One hidden turn or mirror swaps the rows below in pairs. Which row is each named row swapped with?
The rows were stretched afterwards, more along some directions than others.
sokig: [  2  -4  -5   0   7   3   6  20   9 -13  -1  17   1  -3  -8  -9   4 -10
   3  -8 -15  16  13]
daso: [ 17   5  16  -5  -3   7   2  -8  25 -13 -13  11  16 -12 -28 -16 -11 -12
   2  12 -16   8  27]
liva: [  7  -9 -14  -8  14  16  -1  18   1 -13   2   4  14  -3 -12  -1  -5  -1
  -8   2  -8  10   3]
Tifo: [ -2  -3  20   4   4  -8   4 -14   2 -12 -18  12   2 -14 -13  -9 -11 -13
  -9   4 -26   1   4]
gudi: [ 11   4  12   2   9   1  15  -3  15 -19 -16   9   7  -5 -21 -25 -15 -19
   0  10 -18   1  26]
momeb: [  0  -7   9  -7  -7   4  -4   5  25  -9  -1   5  16   6 -18 -23   7  -3
   8   8   4  10  21]
Zugo: [ 23   9   7 -11   1   1  11  -5  19  -8 -11  13   6  -9 -34 -20  -9  -4
   6  29 -13   4  14]
mubut: [  4   3  16  -3  -2   5   6  -5  21 -11  -9   6  16   2 -13  -1  -8 -12
   0  20 -19  -2  25]
pog: [  2  -7  -4 -16   9   7  -5  18   8 -18   1   4  15 -15  -9  -9  -6   3
   7 -10  -2  21  11]
Zunu: [ 11  -2  15  -7   5   4  11   3  22 -15  -1  36   5 -14 -22 -15 -12  -6
  12   8 -23   5  12]
gidon: [ -5  -7  10  -2   2   3  10 -14  11 -16   6  -1   2  10   2   2  -8  -6
  -4   7  -6  -2   5]
Pase: [  3 -10  -2  -8   0   5  -5  12  12  -6   6   1   5  -4  -1  -3   3  -4
   6   4 -10  15   1]
beme: [  4  -8  22 -12   4  -1   2  -2   8 -13 -11  -2   3 -15  -9   2  -9   7
  -7  39 -19   2  -2]
mas: [ -3   3  24 -13   1  -5  -5   2   6 -11 -16  -7   1 -14  -8   2  -4   0
   0  30 -11   4  -4]
Sitat: [ 10 -11  12  -2   5  -4  -2   4  18  -6 -11   7   8 -11 -27 -21 -11  -9
   5  -6  -6  16  18]
Mok: [  3  -5  21 -13   9   3   1  -2  16  -8 -11   2   2  -6 -10  -3  -7   0
  -8  37 -18  -1   0]
miru: [  1  -9   3 -11   2  10   9  -3  13 -13   7   8   3  -6 -12  12   1   3
   2  12   0   5   2]
kudat: [  5  -8   5  -2   5   6   8  -5  10 -13   5  10   6  -5 -15   5 -14 -10
   4  -4  -6   3  10]
rili: [  6   3  10 -12  -7   9   2  -4  12 -13 -13   3   7 -22 -31  -2  -7   0
  10  26  -4  14   2]
Sama: [ 12   1  -1 -12  -1   5  10  -3   5 -15  -7  11   0 -16 -31  -9 -11   2
   9  14  -6   8   2]
dinam: [ 21  -1   0  -7   9   5   9   7  14  -7  -4  34   3 -13 -26 -20  -7   0
   9   3 -20   0   9]
moto: [ -6  -6  14   1  17  -1   2  -8   6 -11  -9  14   2 -20  -6 -10   5  -9
 -12   8 -23   8  -1]
Pada: [  0  -2   8 -10  -8   3  11  -6  12 -25 -11  11   4 -15 -35 -16 -10  -2
   6  18  -5  14  10]
Til: [  2   7  16   1   6   7   3   2   8 -21 -13   0  14   1 -16 -22 -18 -21
  -1  -4 -12  10  18]
koraf: [  1  -3  12  -5  17  -4  15 -20   5 -20 -10   2  10   2 -17 -24 -12 -13
 -10   2  -2  -3  18]
dudev: [  7   9   8  -4   8   6  18  -3  10 -21 -16   8  10  -2 -15 -18  -9 -14
  -6  20 -22  -2  19]
Fof: [ 10  -4   7   2  10  -1   9 -11  12 -14   0   4   9  -5 -13  -5  -7  -7
   0  -2  -3   1   7]
Zutus: [  5  -9  11  -9  28  -8  10 -13   3  -5 -15  17   0 -23 -13  -9   3  -2
 -11   3 -11   4  -4]
vugol: [  5   3  14  -3  10  -2   3 -12  14 -11 -21  16  -2 -19 -15  -7  -1 -14
 -12  17 -30   8   2]
Denuz: [  7   8  18  -7 -14   5  -4  -1  16 -13  -9   3   5 -11 -31 -13 -15  -1
  15  23   0  10   5]
nozas: [ 17   0  -2 -10  16   7  14   6  29 -16   8  39   0 -13 -19 -14  -7  -4
  11  -2 -17   4  10]
mubu: [ 19   5  -6 -11  13   6   9   7  19  -2   2  28   9 -18 -21 -21   2   1
   0  12 -22  -1   9]
tofi: [ -6   0  15  -4   6   1  12  -8   3 -16 -19  19   0 -17 -17  -9  -1  -7
 -13  17 -29   7  -5]
basub: [  7   3  17  -7   7   2  -6   4  14  -4  -5  -2  -3 -23   0   0  -5   0
   4  18  -8  10  -2]
zuzif: [ -3  -9  20  -3   1   0   8   2  28 -13  -6  17   8 -13  -9 -15  -2  -3
   3  18  -9   9  19]
Bame: [ 10 -16   3 -13  18   3   7  10   5 -20   1  10  11  -8 -10 -10 -25   2
  -2 -11 -12   1  17]
goz: [ 16   0   4  -5  12   5   7  10  22  -7  -3  37   0 -28 -23 -15 -15  -4
   8  -1 -22   9  14]
Rezuv: [ 13   0   0  -5   5   9   4   5  15  -7  -8   4  16   3 -12  -1  -3 -10
  -4   7 -17   0  25]
Pak: [-10  -5  21 -13 -11   6  -2   0  20 -16  -9  19  -5 -17 -18  -7   4  -2
   7  18  -2  21  12]
kezim: [ 16  -1   7 -12  -4  10   5   1  23 -12 -11  14   9  -1 -23  -5 -13  -7
   7  14 -20  15  21]
Baz: [  6   7  18 -13  11  11  -1  -1  22  -3  -1   4  -2  -6  -8  -1  -6   2
  -2  21  -7   0   6]
zegi: [  9   8   9 -16  -3   4  12  -2  20 -21 -10  10  10 -13 -37 -13  -7  -1
  11  19  -8  12   9]
gitu: [  7  -4   1 -16   8   6   3  21   9 -19   3  12  11 -10 -14 -11 -20  -4
  10  -6  -5   6  15]
pev: [ 12  -1  14 -20   1  -2   3  -1  23  -9 -14  13   7  -8 -19  -2 -17  -6
  13  14 -18   7  15]
Meru: [  7 -10  -9  -7   0   6   0   9  -1  -9   1   7   4 -10 -14 -21  -2  -2
  -3  -9  -8  19  14]
zisir: [ 10   8  -2   3  12   8  11   4   8 -13  -4   1  15  -3 -11 -15 -16 -16
   0  -5 -14  -4  21]
tam: [ 10   4  16  -9   6  -1   6  -6  22  -5 -14   8   8  -8 -17  -7 -19 -12
   6  17 -20  -2  26]
kub: [ 12   2   8 -13  15   1  -3   5   3   3 -13  -1   5 -14 -17   5   2   6
   3  24  -8  -7  -5]
zif: [  7 -14  -2 -16  21   6   9  11  12 -16   3  14   7  -1 -14 -10 -20   1
  -1  -9  -9   1  11]
zesi: [-11 -14  28  -5   2  -2   3  -8  27 -19  -5   5  11  -3 -15 -24  -4  -7
   0  10   3  10  21]
Tete: [ -4  -7  10  -8   9  -3  11  -8  11 -15   6   3   4   3   4   2 -11  -9
   1   6 -11  -7   1]
Novu: [ -5 -10  19 -21   3  -1   1   1  25 -12  -9   8   1  -6  -5  -2  -6   3
  12   2   0  17  12]
lugig: [ 15   4  10   2   9  -2   8 -10  10 -15 -15   1  13  -6 -19 -22 -17 -19
  -2   5 -10  -9  21]
fivep: [  5  -5   0  -4  -4   0  -7   1  10  -6  -4  10   1  -6 -12 -12  13 -10
  -1 -11  -9  23  14]
vus: [  3 -17   7  -4   8  -3  -5   1   8  -7  -6   9   5 -18 -21 -16   1  -6
   3 -18  -6  22  12]
Lera: [ -4 -10  21 -16   7  -6   9  -3  15 -12 -12   8  -2  -6  -5  -9   9  11
   3  24   1  16   6]
tatun: [  1   2  -9 -13   9  17  12  19   4 -17   2  13  15 -15 -15  -2 -13  -4
  -5   4 -14  -2   8]
Kebeg: [ -7 -12  23  -2  10  -2   4  -9   2  -8 -14   9   1 -10  -1  -6 -10  -5
 -14   4 -26   4   0]
Sumu: [ -5 -11   4  -5  10   3  13  -6   7 -18   6   6   6  -6  -7   2 -13 -10
   0   6  -8   2   4]
vopog: [  1  -5  17 -11   0  -1   9   0  31 -15  -1  26  -4  -5  -7  -6  11  -1
  10  10   0  18  15]
git: [ 11 -13   3 -11   3   7   5  13  14  -8   3  28   5 -12 -17  -7  -8  11
   9   9 -20   9   0]
Bel: [  0 -10  18  -6   5  -2   1  -2  18  -7 -12   6   1  -9 -20 -12  -3 -10
   3  -8   2  21  10]

tatun swaps with kub
daso swaps with Fof
beme swaps with Bame

